k_261: [  43   70  -19 -102  -59  -34   95   -9   98   83 -115   91   97   57
   15  -51  -48   93   79   29    2   87 -105  101   72   96 -110    7
   16  -55   99   53   50  -17  -42  -27  -33  -26   47  -54   31  -96
  -76  -83    7  -62  -28  -18   42 -106   95   52   96  -74   48  -53
   58   90  -50]
k_218: [  43   70  -19 -102  -59  -34   95   -9   98   83 -115   91   97   57
   15  -51  -48   93   79   29   87 -105   49   72    2 -110  101   96
  -94  -87 -112  -86  -39  -41  -85   -9   -8    0   24   77   40   53
  -29  -84   96  -38   67   -3    9   60   -8    2  -14  -40    6  -27
  -59  -68 -113]
k_617: [ -37   84  -49  -28  -53   71  -86   50  -71  -37   73 -101   44   72
   35   59  -17   66   18  -11   99   93  -15   -1  -10   35  -35  -55
   16    7   72   -4   18   78   34  -80  112   92   11   70  -74   95
   28   43   36   63   89   43  -70   80  -53   39   11   75    3  112
   -3   -4   62]
present: [-115   91] : yes
present: [-8  0 24] : yes
[  87 -105   49   72    2 -110  101   96  -94] : k_218
[-55  16   7] : k_617
Table of tags by key:
[-113] -> k_296
[-111] -> k_799
[101] -> k_591
[72] -> k_825
[-112] -> k_22
[99] -> k_191
key k_218 30:  : k_22

k_113: [ 99  14  28  40 -22 -24  47   6  34   4  36 -17  -4  62  46  11  11  -9
  55  51]
k_349: [ 99  14  28  40 -22 -24  47   6  34   4  36  10   0   1  30  43  66 -33
 -35  26]
k_770: [-87   1  28  -4  14   3 -20 -37  22 -33  12  50 -31   6 -24 -12 -51  36
 101   0]
k_773: [ 46  23 -14  -2  18  27  22  58   3  49 -10 -12  37  39  -8 -49 -66  70
  74  -8]
k_221: [ 25  53  28  -2  10   4 -36  58 -40  -6   6 -17  -4  62  46  11  11  -9
  55  51]
k_892: [ 75 -19  31  53 -43 -35  78  -5  83  -8  49  47 -14 -41  -5  45  57 -24
 -40  -2]
[ 22 -33] : k_770
tags:
[-51] -> k_536
[36] -> k_720
[11] -> k_616
[12] -> k_629
key k_770 10:  : k_629
miss k_221: [ 58   4  46   6 -40  53  55  11 -36  10  11  25  -2  -4  -9 -17  51  62
  28] : [-6]

k_937: [ 29 -37  42  26  40  24 -18  76  25  26  20   3  42  14  11 -20  75  16
  32  39   6   1 -14 -41  -9 -16   6  29  20  13  30 -31 -22 -28  29  20
 -23 -47]
k_87: [-31  57 -19  17 -31   2  27   7  25  33  -9 -11 -10 -24  -6  -3  22 -32
  62  -4  26 -51 -14  75  16   6  38  42 -25 -38 -62 -34   8 -13  -2 -24
 -74 -78]
k_493: [ 29 -37  42  26  40  24 -18  76  81  26  20   3  42  14  11 -20  75  16
  32  39   6   1  52 -41  -9 -16   6  29  20  13  30 -31 -22  28  29  20
 -23 -47]
present: [  6 -16  -9 -41 -14] : no
tags:
[14] -> k_25
[26] -> k_517
[33] -> k_156
[19] -> k_821
[25] -> k_79
[20] -> k_640
key k_493 9:  : k_517
miss k_937: [ 20 -22 -16  13  26   1   6  30  11  76  25   3  16 -20 -23 -47  20  -9
  32  40  14  39  24   6  29 -41  29  75 -37 -14  42 -18  26  29  42  20
 -28] : [-31]
miss k_87: [ 22 -24  17  27  26 -19 -74 -14 -78 -10  16  75  -4   2  -6 -32  38  42
  -2  -9 -38 -13 -62 -25 -31   6 -51  33   8  25  62  -3 -31  57 -11 -24
 -34] : [7]
present: [-28  28  20 -23 -47] : no

k_768: [34  7  0  1 18 20 19 40 19 12]
k_370: [19  8  0  1 14 99 16 18 11  5]
k_732: [11 17  0  3 12 82 16 16 17 17]
k_425: [41 39  0 11 11 12 21 31 32 38]
miss k_425: [21 41 39 12 11 31 32 11 38] : [0]
[ 0  1 18 20 19] : k_768
[ 0  1 18 20 19 40] : k_768
miss k_370: [19  0 14 16 99  1  8 11  5] : [18]
present: [41 39  0] : yes

k_933: [-74  15 101 -25]
k_706: [-15  85  57  86]
k_537: [-15  22  23 -44]
k_474: [-15 -96  57  86]
tags:
[-25] -> k_313
[-24] -> k_798
[101] -> k_242
[100] -> k_320
[102] -> k_245
[23] -> k_69
[57] -> k_419
key k_933 2:  : k_242
[-15  22  23 -44] : k_537
present: [-96 -15] : no
miss k_933: [-25 -74  15] : [101]
[-74  15 101 -25] : k_933
miss k_537: [ 23 -44 -15] : [22]

k_136: [  6  45  -1  35  19 -82  12 -17  71   2   6   4   1]
k_328: [ 14  32   4  22  15 -60  12 -52  26 -17  32 -19 -32]
k_662: [  1  26  -4  10 -57 -41 -11  65  36  36 -65  44  59]
k_331: [ -3 -23   6 -22  -5  49 -20  16 -33  19 -27  16  12]
k_380: [-19 -16 -10 -19 -61  53 -29  57 -18 -17 -55  38  54]
k_149: [  3  38   5   7 -34 -58  -6  38  19 -33 -29  20  31]
k_710: [-15 -29   1 -18 -22  66 -11   7 -35 -11 -45  12  15]
[-33  19] : k_331
present: [-57 -41 -11] : yes
Table of tags by key:
[38] -> k_315
[-29] -> k_2
[-16] -> k_93
[26] -> k_107
[66] -> k_29
[15] -> k_202
key k_710 1:  : k_2
[-19 -16 -10 -19 -61  53 -29  57 -18 -17 -55  38  54] : k_380
miss k_710: [  7 -29 -11 -45  12 -18   1 -22  15 -15  66 -11] : [-35]
[-10 -19 -61] : k_380
miss k_710: [ 15   7 -45  12 -11 -18 -22 -15  66 -11   1 -35] : [-29]

k_117: [-35 -59  -7   2  -5]
k_924: [-30  18 -28  16  -8]
k_687: [  0  56  19 -27  18]
k_578: [-17  56  19 -35 -14]
k_858: [14 41 21 32  2]
k_408: [ -7  32 -18  95 -17]
k_342: [-22 -24 -11 -11  -1]
k_483: [-13  -8  13 -21   9]
[  0  56  19 -27  18] : k_687
[-27  18] : k_687
key -> tag
[-30] -> k_480
[-17] -> k_40
[-1] -> k_398
[0] -> k_200
[-22] -> k_428
[14] -> k_379
key k_342 0:  : k_428
miss k_924: [-30 -28  -8  18] : [16]
[ -7  32 -18  95 -17] : k_408
[-22 -24 -11 -11  -1] : k_342

k_959: [-30 -30 -21 -42   1 -11  32  15  26 -26  16  21 -12 -14  -4  45 -13  59
  -8 -11 -41  -1 -19  14 -15  32 -59 -27 -82  -6  23  14  29 -13 -17  19
  -1 -25  -2  80  24   5  -4  47  -1 -38 -14 -71  10   1]
k_95: [-26 -56  60  41 -12 -62   4  33 -51  44  21  20  -7 -24   0 -12  30 -12
  12   3   9 -41  32  -1  18  35  20 -25  13  47 -63  23  56  44   6   3
  19  26  -2  -5  15  40 -13 -11 -21  16  40  -6  -1 -16]
k_125: [-29 -32 -17 -39  -5  -8  33   4  18 -35  13  31 -12 -12   2  53 -13  63
  -8  -5 -58  -2 -27  26 -16  20 -51 -23 -80   4  25  16  31 -24 -11  11
  -5 -28   0  88  21   8  -1  42   8 -36  -3 -70  10  -7]
k_18: [ 33   2  28  -7  24  23  36  20 -42   0  -9   6 -13  -5  15  18   5  46
  25  27 -48   9   2   6  32   4  -2   8  -4  28 -16  32  49  13  24  18
 -11 -27 -22  67 -32 -27  44  26 -14  28   9  12  13  57]
k_246: [ 29   2  28 -18  31  25  37  14 -42  14  -9   7 -14  -6   5   9   4  35
  24  26 -44   3   4  10  30  10  -2   5  -9  27 -30  22  42  17  30  25
 -12 -31 -23  67 -36 -23  40  26  -4  29   6  11  12  61]
k_787: [-19 -39  67  41 -25 -32   2  31 -22  42  30  -1  19 -22  -2 -24  49 -27
  43  -8  13 -29   3  -6  22  18  34  -1   8  32 -52  24  43  26  16  -8
  30  20   3   8  -2  38 -13 -18  -7  10  29 -26  -5  -8]
k_542: [ 22  -3   1 -18  16  23  38  14 -23  14  -5   9 -29   5   2   2  19  23
   1  14 -37 -22   2  18  24  -2 -17  -8  10   7  -6   3  50  15  17  32
  -6  -1 -13  54 -33 -10  12  19 -11  41 -28 -15   5  64]
present: [15 17] : yes
[43 26 16 -8 30 20  3] : k_787
present: [-42   1] : yes

k_273: [  0 -15  -7  13   7   4  -1  -4   1  32   4  -8  -1  -5   0  -7  17  -1
 -25   3   1   4   2 -13   2   1  11  -2 -13  13  12   6  -1   4  -3]
k_137: [  0  17  16   0  -7   7  10  15   4 -32  -2  15   2  18  -1  16  -8  16
  17   5  13   5   0   1  -2 -16  -7  12   6  -2 -13  13  -2   0  16]
k_566: [ 1  5  3  1 -2  3  4  5  0  2  2  3 -1  7  4 -1 -3  2  4  0 -2  2  3  2
  1  0  4  3 -1  2 -5  6  5 -9  7]
k_978: [  1   9  -3 -49 -10  -8   4   0  -5 -98  -5  -7  -9   1   5  -1 -34  -8
  23 -10  -8  -9   2  25  -9 -23  -8 -14  -9   2   4  -5  -3 -20  -8]
present: [ -8 -14  -9   2] : yes
present: [-1 -4  1 32  4] : yes
[ 12   6  -2 -13  13] : k_137
[ 4 -5] : k_978
key -> tag
[6] -> k_730
[17] -> k_140
[8] -> k_111
[16] -> k_752
[7] -> k_764
[3] -> k_266
key k_137 5:  : k_764
[ 1  5  3  1 -2  3  4  5  0  2  2  3 -1  7  4 -1 -3  2  4  0 -2  2  3  2
  1  0  4  3 -1  2 -5  6  5 -9  7] : k_566

k_868: [-29 -15 -16  -5  52]
k_147: [ 10 106  23   8 -63]
k_945: [ 41   2 -59  43 -46]
k_886: [-15 -16 -16 105   0]
[-15 -16  -5] : k_868
miss k_886: [-16 105   0 -16] : [-15]
miss k_147: [ 23 -63   8  10] : [106]
present: [ 41   2 -59  43] : yes
Table of tags by key:
[-15] -> k_209
[9] -> k_654
[0] -> k_605
[-14] -> k_511
[10] -> k_589
key k_886 0:  : k_209

